128 stands for zero in the data rows.
Some points, each followed by its number:
[116 143 186 142 117 133 124 143 089 112 038 093 124 095 192 114 085 137 131 117 157 185 140 039 066 175 159 120] 0
[141 133 153 105 166 098 152 113 103 213 090 217 119 133 133 154 123 118 162 148 111 059 151 144 116 149 146 095] 1
[044 162 104 145 163 171 178 086 188 110 108 107 199 159 101 145 143 130 153 016 061 122 134 153 159 117 082 085] 2
[172 141 100 178 159 100 085 097 152 123 154 023 208 113 110 101 112 136 184 172 071 112 128 160 175 158 105 084] 3
[182 132 117 141 093 100 182 106 201 125 048 139 126 094 136 120 104 171 127 080 122 117 096 173 108 098 154 081] 4
[111 138 107 136 121 108 110 140 102 137 167 160 125 139 154 136 127 142 136 140 119 104 139 136 147 103 128 117] 5
[102 101 123 072 065 158 095 105 118 087 077 091 090 110 144 153 097 122 109 150 172 190 099 127 094 074 204 094] 6
[097 133 024 135 054 179 115 162 083 101 141 106 166 103 188 107 156 138 156 098 203 077 156 149 080 169 138 040] 7
[148 158 142 098 121 109 149 102 127 161 117 188 079 132 156 171 110 160 153 105 102 096 149 162 116 064 134 105] 8
[100 105 097 147 163 114 110 073 141 137 055 099 208 126 050 141 161 087 108 162 124 141 092 149 163 166 113 117] 9
[158 090 136 108 047 092 107 171 101 117 109 080 036 101 172 131 145 141 103 139 192 190 137 113 051 134 115 097] 10
[081 136 102 136 200 118 141 093 145 117 057 158 174 157 129 175 078 132 121 090 133 135 115 140 148 085 117 070] 11
[178 125 130 053 125 123 169 150 077 177 128 109 113 099 167 062 074 076 166 136 210 148 096 064 073 156 171 152] 12
[190 123 107 072 106 098 188 185 145 138 137 190 072 126 124 096 077 120 102 128 227 116 110 126 164 058 113 131] 13
[218 136 171 138 135 133 147 164 155 106 070 222 129 083 057 125 178 124 130 197 102 126 123 154 129 181 160 139] 14
[026 104 116 137 072 170 062 116 077 119 181 171 170 187 164 157 144 172 161 104 140 099 175 128 089 122 218 109] 15
[071 058 178 135 136 049 141 086 102 240 107 171 159 190 060 154 024 103 129 164 131 094 172 080 163 088 161 126] 16
[119 168 091 109 113 150 210 142 171 133 142 169 121 128 143 085 090 105 151 101 113 137 089 067 130 156 079 163] 17
[092 135 154 172 128 149 032 136 085 042 116 091 216 117 105 144 155 142 157 156 099 185 193 111 157 142 190 109] 18
[159 128 153 132 058 075 112 112 153 115 147 104 107 118 149 115 068 177 143 121 110 176 104 130 113 078 162 142] 19
[084 171 065 129 103 171 136 155 114 085 105 150 111 099 162 127 120 093 061 148 171 183 060 074 167 136 079 159] 20
[122 048 220 159 110 102 154 141 140 120 100 162 111 170 063 104 145 191 065 147 096 124 117 118 141 128 198 217] 21
[133 067 166 159 183 133 126 100 108 187 140 158 168 179 086 117 146 094 154 142 100 078 177 119 183 177 129 147] 22
[173 181 091 042 185 130 111 118 084 138 105 076 162 095 191 104 089 097 159 158 212 144 090 133 158 121 146 095] 23
[137 076 117 200 120 102 127 107 146 165 123 114 139 174 122 139 112 151 140 142 121 083 152 149 112 134 106 100] 24
[128 100 159 088 117 140 154 161 106 137 135 131 074 101 092 117 174 090 111 139 129 154 138 098 103 187 139 184] 25
[097 029 166 238 169 084 081 085 116 163 081 063 209 188 108 148 121 127 143 152 112 100 198 159 156 179 133 090] 26
[091 156 141 116 064 125 169 140 150 161 129 164 116 122 074 114 113 132 143 128 102 148 099 075 100 169 115 127] 27
[116 175 136 169 125 129 119 115 142 127 123 097 185 107 118 115 087 133 140 105 084 151 107 110 133 140 122 126] 28
[114 086 134 195 109 087 146 131 165 173 151 158 105 193 122 143 094 159 127 102 122 084 155 136 115 102 081 126] 29
[147 138 124 090 120 132 136 113 100 142 102 162 147 101 149 111 111 119 147 174 140 112 107 088 100 179 190 142] 30
[094 113 138 137 113 159 072 094 098 092 082 164 186 134 107 175 137 173 162 147 099 129 169 155 143 113 207 090] 31
[194 122 219 142 159 131 133 144 109 126 104 131 123 118 162 109 117 149 094 121 123 140 145 116 135 109 168 196] 32
[138 255 145 044 172 160 121 116 102 085 122 153 112 087 176 168 101 146 192 068 075 178 145 125 160 034 129 094] 33
[142 104 217 108 116 137 129 119 146 127 158 188 060 165 149 141 126 141 111 102 093 153 084 139 092 100 200 209] 34
[114 128 123 173 095 127 104 145 128 121 126 108 125 099 127 131 146 146 087 162 104 144 102 121 115 161 101 134] 35
[122 133 038 111 140 156 162 116 163 083 081 191 178 157 137 135 200 114 155 105 163 106 147 170 179 115 125 050] 36
[106 156 068 115 169 186 140 126 148 111 157 109 165 122 093 106 164 067 124 113 123 089 097 141 164 137 113 150] 37
[115 059 169 142 098 091 122 127 139 106 130 163 165 200 098 121 122 175 159 112 111 111 201 146 161 087 194 114] 38
[170 127 186 100 134 120 127 073 156 165 111 127 090 107 089 144 144 133 101 143 075 132 087 159 129 123 143 182] 39
[192 112 179 093 177 109 130 110 104 158 108 088 121 124 132 096 068 104 133 181 141 129 090 091 093 135 184 192] 40
[172 141 104 147 181 116 151 144 153 144 204 127 185 149 097 056 159 069 129 162 134 088 066 135 181 180 085 224] 41
[182 081 112 189 138 105 142 173 120 090 081 084 155 123 163 087 151 166 100 165 191 094 153 154 160 157 136 132] 42
[120 139 141 098 155 133 168 147 162 092 149 169 113 146 085 118 130 114 100 116 126 165 122 128 226 048 094 192] 43
Which point above is nearest to each new point? Its number follows each.
[167 138 170 169 112 124 180 132 160 127 081 094 153 120 138 074 091 148 170 141 096 133 143 111 110 152 143 136] 28
[123 140 092 058 154 124 168 169 161 093 228 203 091 149 066 121 176 079 078 107 169 146 153 155 243 035 066 173] 43
[188 102 179 143 162 113 205 119 162 162 099 052 103 140 144 074 100 142 139 108 123 097 090 105 068 208 130 198] 40
[183 222 144 137 113 107 131 181 140 109 145 127 096 057 074 122 164 127 114 173 099 187 113 106 148 150 051 144] 35
[167 085 209 144 082 093 161 174 143 109 088 148 098 106 141 088 117 178 095 145 137 166 164 076 154 130 170 163] 32
[115 170 103 109 107 168 215 162 171 128 148 162 110 136 141 085 102 114 152 082 124 128 075 058 105 164 087 155] 17
[057 160 103 195 043 119 155 151 099 174 068 206 093 083 096 213 194 155 056 124 116 132 174 147 120 146 017 073] 35
[119 021 067 137 111 081 193 086 184 130 068 029 111 190 146 094 124 118 147 047 196 094 156 146 109 114 106 062] 24
[089 108 166 131 148 164 153 158 131 095 120 083 116 168 112 119 169 135 105 095 159 154 176 094 120 144 117 142] 25
[112 030 031 113 109 092 194 092 187 128 076 036 109 194 145 092 133 110 146 064 215 107 154 121 075 120 092 061] 24
[189 134 079 083 121 107 196 176 157 123 136 175 091 124 130 096 098 119 113 131 210 125 100 130 141 081 101 125] 13
[153 067 169 131 096 084 104 125 135 107 152 148 168 183 113 110 112 169 197 146 123 132 207 141 150 083 212 084] 38
[131 107 180 153 070 126 046 124 105 085 045 201 198 116 112 155 121 180 144 187 112 154 159 147 159 090 255 085] 31
[127 151 143 088 174 161 130 164 135 123 197 208 071 145 106 154 164 086 074 096 139 113 121 158 206 071 070 165] 43
[131 045 212 171 112 116 163 135 167 107 079 142 124 176 066 102 129 169 089 159 094 123 115 114 124 146 213 207] 21
[173 138 122 156 101 101 182 121 176 119 031 147 117 085 134 118 132 165 105 074 130 117 099 169 110 122 127 085] 4
[109 170 118 085 119 097 114 101 131 139 197 098 136 092 105 111 101 077 201 107 079 171 130 103 129 132 113 134] 28
[131 170 074 115 169 107 132 145 122 168 211 191 116 150 172 138 090 091 122 098 160 061 087 171 175 097 046 126] 5
[184 189 075 081 200 083 160 084 139 190 093 118 141 070 174 106 067 095 187 142 117 091 059 162 133 128 117 075] 23
[135 090 080 119 084 122 183 167 097 119 095 122 090 095 096 124 209 115 103 131 196 160 204 112 120 180 079 134] 25
[023 086 117 064 141 125 130 077 129 136 179 103 147 166 027 159 162 071 084 095 111 157 190 086 228 095 086 158] 43
[126 120 146 120 137 136 132 141 171 070 169 151 126 175 066 120 123 141 113 127 100 158 123 145 243 034 115 188] 43
[181 121 227 127 148 146 112 140 113 107 069 125 138 103 128 106 108 142 096 152 125 157 132 118 132 123 191 176] 32
[212 116 099 100 152 124 141 115 182 145 241 155 096 141 101 093 174 116 082 142 139 032 073 215 179 091 132 210] 41
[197 095 098 107 098 070 115 113 118 171 167 146 120 117 109 072 121 107 142 191 147 078 090 122 146 157 151 151] 30
[133 170 075 123 037 122 052 169 088 069 168 160 133 105 180 145 128 175 151 151 166 172 152 143 125 079 168 099] 5
[081 154 160 141 043 141 160 161 144 164 121 164 115 118 071 126 110 136 134 123 092 148 103 068 093 178 115 113] 27
[140 113 153 135 117 113 123 161 107 119 202 000 147 088 054 064 135 082 128 129 122 187 195 057 139 170 085 182] 25
[144 111 097 120 078 129 173 195 097 117 110 135 073 080 092 132 219 115 123 133 179 165 213 110 115 184 069 126] 25
[151 123 104 116 111 135 155 159 146 117 160 194 113 150 106 128 163 122 149 111 151 092 161 170 152 115 120 091] 5
[096 111 129 167 117 160 075 127 095 093 065 175 190 144 137 167 123 157 168 146 113 115 185 155 149 109 196 059] 31
[151 162 088 079 152 134 094 130 081 138 123 100 147 106 175 128 110 098 153 161 199 137 093 132 160 136 142 090] 23
[071 124 095 125 166 120 145 091 172 114 028 175 173 151 117 167 065 132 124 082 138 122 090 143 150 067 134 044] 11
[117 118 108 160 114 125 092 110 113 151 139 125 136 097 091 144 129 102 114 175 116 152 125 099 147 175 092 120] 35
[134 255 159 039 183 159 137 118 125 095 149 168 094 102 191 166 085 135 195 052 057 169 149 118 153 007 115 109] 33
[160 146 104 064 248 185 100 094 154 066 151 075 124 107 082 148 228 066 135 104 079 139 081 187 121 178 087 166] 37
[148 183 201 126 101 112 125 104 154 136 136 165 084 059 021 171 200 154 084 162 018 184 124 140 149 125 083 169] 39
[140 131 092 114 067 101 163 130 149 107 111 086 198 115 085 059 064 151 199 154 122 100 151 100 139 117 157 094] 28
[116 155 087 126 154 196 124 141 115 123 181 133 166 138 113 100 163 068 130 107 113 064 106 142 153 147 118 150] 37
[111 100 097 042 040 128 081 129 099 106 231 121 123 123 066 105 122 108 122 135 156 132 157 123 157 067 182 134] 5
[150 173 130 147 098 149 108 169 107 155 165 224 106 134 203 115 074 138 071 209 170 075 026 139 150 112 139 189] 5
[122 147 109 083 167 140 156 167 164 095 213 192 086 153 082 132 159 074 091 100 155 134 131 157 227 057 065 169] 43
[106 088 143 112 081 103 145 132 169 100 132 142 113 148 057 132 162 146 125 128 104 131 151 132 148 119 162 146] 38
[139 149 092 135 088 126 112 161 125 139 196 171 132 140 161 105 110 129 162 165 125 083 102 139 117 147 111 130] 5
[147 082 121 126 101 107 132 166 076 176 160 194 119 149 178 105 063 106 158 171 205 074 143 111 076 169 187 112] 30
[107 134 172 178 238 105 130 092 108 228 147 127 199 144 116 126 089 065 185 086 073 067 185 124 160 180 099 129] 22
[071 117 115 191 050 094 133 165 097 178 055 186 067 082 103 202 202 146 045 135 161 127 213 152 151 139 015 069] 35
[142 143 138 121 109 114 152 098 115 176 099 172 095 128 168 158 122 158 144 109 118 089 148 169 113 082 133 102] 8
[114 155 102 153 085 121 098 159 116 139 209 182 141 145 137 116 119 143 140 154 113 097 090 139 116 142 117 133] 5
[122 098 094 103 172 127 154 147 055 190 156 095 097 144 214 120 085 068 144 102 215 090 164 112 096 149 084 125] 12
[171 168 072 101 183 081 148 089 151 176 080 109 158 088 151 104 061 098 182 143 121 107 051 152 152 119 117 068] 23
[179 122 145 024 109 113 151 183 087 076 127 094 150 101 107 056 109 078 187 159 172 227 171 058 169 116 181 138] 12
[140 161 072 131 148 159 132 108 132 104 092 188 167 147 171 158 200 135 146 100 134 101 148 166 178 137 120 085] 36
[180 136 105 124 102 134 151 156 117 106 103 147 161 113 170 094 101 138 136 150 181 129 100 093 106 171 191 128] 30
[149 135 174 123 185 135 089 103 113 118 160 136 119 119 095 166 164 149 142 120 068 134 134 131 105 161 147 162] 39
[045 175 079 051 184 140 145 068 163 136 199 009 119 101 000 151 203 048 133 083 060 201 133 076 120 143 024 153] 37
[110 029 230 174 099 112 146 144 158 108 096 165 120 168 034 102 150 168 052 156 079 133 132 108 156 127 184 212] 21
[177 093 126 099 065 069 130 156 120 119 124 089 039 091 181 125 140 162 100 137 198 179 134 125 059 113 120 111] 10
[140 147 075 132 063 119 138 137 125 113 121 072 204 127 103 075 070 155 198 161 158 117 160 096 149 130 167 077] 28
[112 167 145 175 094 135 105 133 135 120 125 101 170 103 132 111 080 154 135 114 092 141 102 109 125 139 145 111] 28
[168 140 145 138 156 113 142 147 158 088 155 130 153 168 179 093 095 162 204 101 103 113 159 160 138 088 139 087] 5
[105 180 105 130 173 113 177 168 163 086 104 100 107 139 123 145 153 131 094 065 143 166 171 132 205 053 021 101] 43
[074 119 044 116 048 164 078 089 124 093 165 073 124 121 094 169 203 149 112 101 132 161 097 144 057 166 114 103] 35
[111 137 045 150 050 183 103 165 078 127 129 107 153 105 198 119 161 139 156 117 207 098 159 134 059 193 148 067] 7
[064 155 104 130 165 169 177 099 177 115 120 119 192 161 087 139 159 130 150 036 062 117 135 144 145 120 090 100] 2
[006 082 118 182 108 129 131 133 103 155 103 142 143 163 113 159 159 106 037 118 159 132 120 098 121 164 082 175] 35
[148 118 161 112 078 072 118 078 144 205 184 058 029 087 120 164 072 143 179 111 068 176 115 087 004 130 114 118] 19
[109 105 101 091 102 144 086 103 142 130 219 121 122 171 100 114 121 123 124 169 139 093 087 141 120 125 181 153] 5
[099 132 160 196 202 100 130 130 135 156 144 130 198 167 110 105 029 102 110 147 103 121 070 091 175 132 091 164] 28
[105 153 053 147 177 134 063 099 105 163 180 080 132 115 152 173 137 085 172 163 125 109 151 132 095 150 057 094] 5
[078 092 103 040 099 174 143 056 155 104 124 120 101 166 110 156 157 133 135 080 120 123 119 156 105 074 203 110] 6
